Some points:
np.array([0.77, -0.13, 0.62, -0.97, 0.51, 0.52, -0.21, -1.51, -1.40, 1.70,
          -1.86, 0.00, 1.99, -0.68, -0.39, -0.32, 0.87, 0.59, -0.28, -1.03,
          -0.19, -1.08, -1.31, 1.42])
np.array([-1.94, 0.50, 0.61, 0.05, -1.38, -1.10, 0.21, 1.02, 1.03, -2.14,
          -1.10, 1.27, -0.39, -0.15, -1.00, -0.60, -0.98, -0.39, -0.80, -1.02,
          1.73, -1.54, -1.49, 0.12])
np.array([-0.40, -0.95, 0.17, -0.68, -0.39, 0.36, 1.45, -0.51, 1.69, -0.18,
          -0.79, -2.28, 0.40, 0.87, -0.32, 0.44, -0.67, -0.09, -0.74, 1.48,
          1.04, 0.64, -0.51, 0.13])
np.array([2.38, -0.01, -1.07, -0.84, 1.22, 0.32, -1.71, -0.20, 0.00, 0.00,
          0.60, -0.23, 0.81, -2.13, -2.39, -1.87, -0.86, 0.81, 1.12, 0.18,
          0.67, 1.37, 0.42, 0.70])
np.array([-0.05, 0.24, -0.01, -1.12, -1.22, -0.54, 0.71, 0.38, 0.20, 0.22,
          -0.11, 0.48, -1.10, -0.68, 1.64, 1.23, -0.31, -0.77, 1.04, 1.74,
          -0.37, 1.81, 0.21, -0.73])
np.array([-0.76, -0.20, 0.63, -2.70, 0.43, 0.29, -1.22, -1.59, -0.17, -0.52,
          -0.45, 0.43, -1.30, -0.62, -0.40, -0.54, -0.24, -0.56, -0.96, -0.21,
          -2.81, 0.00, 1.97, -0.69])
np.array([-0.35, 0.24, -0.52, -1.52, -0.65, 0.50, 0.75, -0.08, 0.17, -1.63,
          0.51, 2.35, 0.32, 1.41, 0.14, 0.47, -1.01, -0.94, 0.59, 0.25,
          -1.31, 0.82, -1.60, 0.09])
np.array([-0.01, -0.10, 1.11, 0.25, -0.16, -0.93, -1.05, 0.18, 1.73, 2.12,
          0.86, 0.92, 0.49, -0.09, 1.92, -0.34, 0.85, 0.84, -1.32, 0.07,
          0.04, 1.13, -1.36, -0.71])
np.array([-0.37, 0.03, -1.18, -0.90, 0.87, -0.07, 0.93, 1.04, 0.14, -0.22,
          -0.40, 0.99, -0.69, -0.22, 0.83, 0.31, -0.19, 1.44, 0.50, 0.87,
          -1.69, -1.58, -0.53, -0.17])
np.array([-0.81, 0.43, 1.49, 1.81, 0.67, 0.67, -0.80, 0.29, 0.37, -0.17,
          0.59, -0.53, 0.54, 0.75, -0.32, 2.20, -0.74, -1.27, -0.40, 0.52,
          0.03, -0.81, -0.26, 0.56])
np.array([0.86, 0.91, 0.13, 1.03, 0.49, -1.32, -1.12, -0.36, -0.13, 0.46,
          -1.00, -1.03, -0.97, 0.74, 1.22, 0.71, -0.12, -0.53, 2.07, 0.15,
          -1.19, 0.17, -0.87, 0.36])
np.array([-0.75, 0.12, -0.43, -0.58, -0.74, -0.08, 0.17, -1.08, 0.57, 1.11,
          -0.48, -1.34, 1.51, 1.65, -0.29, 0.48, 2.78, 0.08, 0.03, 1.00,
          0.13, 0.09, 1.78, 1.35])
np.array([-0.83, -0.21, 0.20, -1.55, 0.56, 0.09, 0.11, 1.10, -0.09, -1.02,
          1.56, -1.02, -0.70, 1.72, -1.22, -1.39, 0.15, 1.09, 1.79, -0.76,
          0.31, 0.88, 0.68, 1.57])
np.array([1.44, 1.09, 1.79, 1.37, -0.23, -1.81, 0.65, -1.63, -0.04, 0.00,
          1.06, -0.32, 2.45, 0.14, -1.09, -1.42, -1.25, -0.51, -1.83, 0.64,
          -0.76, -1.26, 0.94, -0.30])
np.array([1.16, 0.86, 1.01, 0.01, -0.44, 3.51, 0.63, -0.69, -0.46, 0.35,
          -0.20, 0.30, 0.35, 0.09, 1.93, -1.15, 0.65, -0.51, 0.15, 0.01,
          1.32, 0.22, 1.17, -0.93])
np.array([2.68, -0.26, -0.90, -0.76, -1.03, -1.02, 1.31, 0.15, -0.34, -2.02,
          -0.87, -0.44, 0.39, 0.09, 1.61, 0.65, 0.16, 0.86, -0.13, -1.79,
          0.82, -0.30, -0.03, -0.17])
np.array([0.04, 0.09, -0.15, -2.02, -1.62, 1.15, -0.02, 2.27, 0.48, 1.39,
          -1.18, -0.57, 0.57, 1.14, -0.98, -1.49, 0.15, -0.04, 0.85, 0.47,
          -1.44, -0.17, -2.24, -0.15])
np.array([1.46, -0.79, -0.39, -0.52, 0.33, 0.32, -0.02, -0.61, -1.11, -0.17,
          -0.21, 0.40, -1.18, 1.12, -0.28, -0.65, 0.53, -0.78, -0.65, 0.71,
          -1.66, 0.38, 0.76, -0.93])
np.array([-0.73, 0.31, -0.56, 0.50, 0.58, -0.67, 2.09, 1.01, -0.50, 1.46,
          0.86, -0.97, 0.32, -0.37, 0.40, -1.32, 1.39, 0.18, -0.43, -1.95,
          -1.35, -1.25, 0.12, -0.81])
np.array([0.26, -0.05, 0.07, 1.37, -1.02, 0.35, 0.53, -0.09, -0.94, 0.58,
          -1.49, 0.12, -0.96, -0.29, -1.90, -0.15, 0.51, 0.54, 0.22, -1.07,
          0.44, 2.38, 0.61, -1.64])
np.array([-0.06, -0.16, 0.58, 0.54, 0.86, 0.45, -1.70, 0.84, -0.95, -0.65,
          0.51, -1.22, -1.67, 1.64, 0.50, 0.30, -1.17, 1.61, -0.69, -1.56,
          1.97, -0.38, 2.10, 0.70])
np.array([-0.37, -0.46, -0.17, 1.15, 1.98, 0.04, -0.82, 1.27, -1.29, -1.03,
          0.20, -0.71, -0.38, -0.58, 0.84, 0.00, 0.09, 0.41, -0.81, 2.21,
          -0.68, 0.46, -1.71, -0.68])
np.array([0.56, 0.49, 0.42, 1.76, 1.18, -0.84, 1.07, 0.96, 0.60, -2.12,
          0.32, -0.59, 0.55, 0.18, 0.92, 1.59, 0.23, 0.32, 0.75, -0.92,
          -1.07, 0.85, 0.51, -0.67])
np.array([0.94, 0.49, 1.31, 1.06, 0.24, 0.04, -1.96, 1.56, 1.33, -1.21,
          -0.68, 0.45, 0.56, -0.43, -0.27, 0.41, 1.10, 0.08, -0.56, -1.68,
          0.51, 0.04, -0.04, -0.91])
np.array([0.22, 0.09, 1.28, -0.14, 0.99, 0.48, -0.39, 1.94, 0.03, 0.83,
          0.78, 1.15, 0.59, -0.62, 0.25, 0.94, 0.92, -1.39, -0.39, 0.06,
          1.57, 0.03, -0.32, 0.71])
np.array([-2.02, 1.03, -0.54, 0.84, -0.69, -0.42, -2.56, 1.13, -2.01, 0.10,
          0.83, 0.60, 2.63, -1.03, 0.92, 0.96, -0.22, -0.13, 0.55, 0.27,
          0.33, -0.35, 0.07, -0.34])
np.array([-0.77, 0.23, -1.45, -0.34, 2.39, 0.24, 0.20, -0.90, -0.28, -0.69,
          -0.10, 0.88, 0.03, 0.75, 0.00, -1.09, -0.25, -1.73, 0.24, 1.27,
          1.24, 1.05, -1.36, 0.87])
There is one direction along which these points spread out most. Where along it does each point below lie, from 0 to 99? 50 is the average, and the first point above lies past it. One standard deviation of the points above along it is 16.
np.array([0.51, 0.95, -0.22, 0.30, 0.59, -0.80, 0.95, -1.06, 0.46, 1.97,
          1.29, 1.91, 0.32, -0.09, -0.42, 0.37, -0.47, 0.27, -1.57, 1.10,
          0.31, 0.42, 1.02, 1.22]) 51
np.array([-0.94, 2.52, -0.64, 1.17, -0.56, 0.36, -0.28, -0.41, 0.09, 0.15,
          -0.60, -0.19, 0.82, -1.44, 0.91, 0.31, -1.52, 1.36, -0.72, -1.35,
          0.46, -0.80, 0.16, -0.89]) 30
np.array([-0.56, -0.96, -0.70, 1.39, 0.85, 0.88, 0.18, -0.19, 1.70, -1.52,
          -0.43, 1.28, 0.06, 0.62, -0.19, -0.17, 0.27, 1.30, 1.25, 1.34,
          1.94, -0.40, 0.57, -0.60]) 43
np.array([0.43, -0.75, -0.63, 0.32, -0.46, 2.05, 0.84, -0.18, -1.41, 0.20,
          1.52, -0.41, -1.39, -0.37, -2.24, 1.30, 0.37, 0.15, -0.22, -0.33,
          -2.48, 0.29, 0.02, 1.07]) 66
np.array([-0.09, -1.98, -2.85, 1.26, -0.64, -1.17, -0.06, -0.40, 1.56, -0.50,
          -0.50, -0.08, -0.27, -0.87, 0.25, -1.14, -0.06, -1.71, -1.10, -0.09,
          -1.24, -0.50, -0.78, 0.26]) 57
np.array([-0.58, -1.60, 0.77, 0.51, -1.89, -0.36, -0.50, -2.08, -0.74, 0.12,
          1.58, -0.46, -1.97, 0.79, 0.98, -0.30, 0.49, -0.03, 0.02, -0.60,
          1.67, -0.08, -1.66, 1.30]) 48
np.array([-0.62, 0.99, -1.54, -2.64, 0.67, -0.96, 0.91, -1.38, -1.31, 0.01,
          1.61, -0.64, -2.70, -0.47, -1.74, 1.65, 0.63, -0.38, -0.44, 1.21,
          0.84, -1.02, 0.65, -1.37]) 68
np.array([-0.48, -2.75, -0.24, -0.12, -0.31, 0.28, -0.60, -0.74, 0.56, 2.27,
          -0.14, -0.85, -0.08, 1.35, -0.15, 1.72, -1.53, -0.31, 1.47, -0.11,
          -0.29, 0.01, 0.33, -1.45]) 58
np.array([0.70, 0.33, -0.44, 0.43, -1.82, -0.05, 0.43, -0.59, 0.75, 1.23,
          -0.15, -0.33, -0.31, -1.92, -0.23, -1.84, -0.16, -0.33, 0.79, -0.96,
          0.38, -1.21, 1.34, 1.36]) 56
np.array([-0.91, -0.60, 2.43, 0.27, -0.15, -0.74, 0.88, 1.13, -0.31, -0.49,
          -1.93, 0.69, 0.34, -1.96, 0.57, -0.23, -0.39, 0.45, 0.60, -0.11,
          0.80, -0.34, 0.63, 0.37]) 38
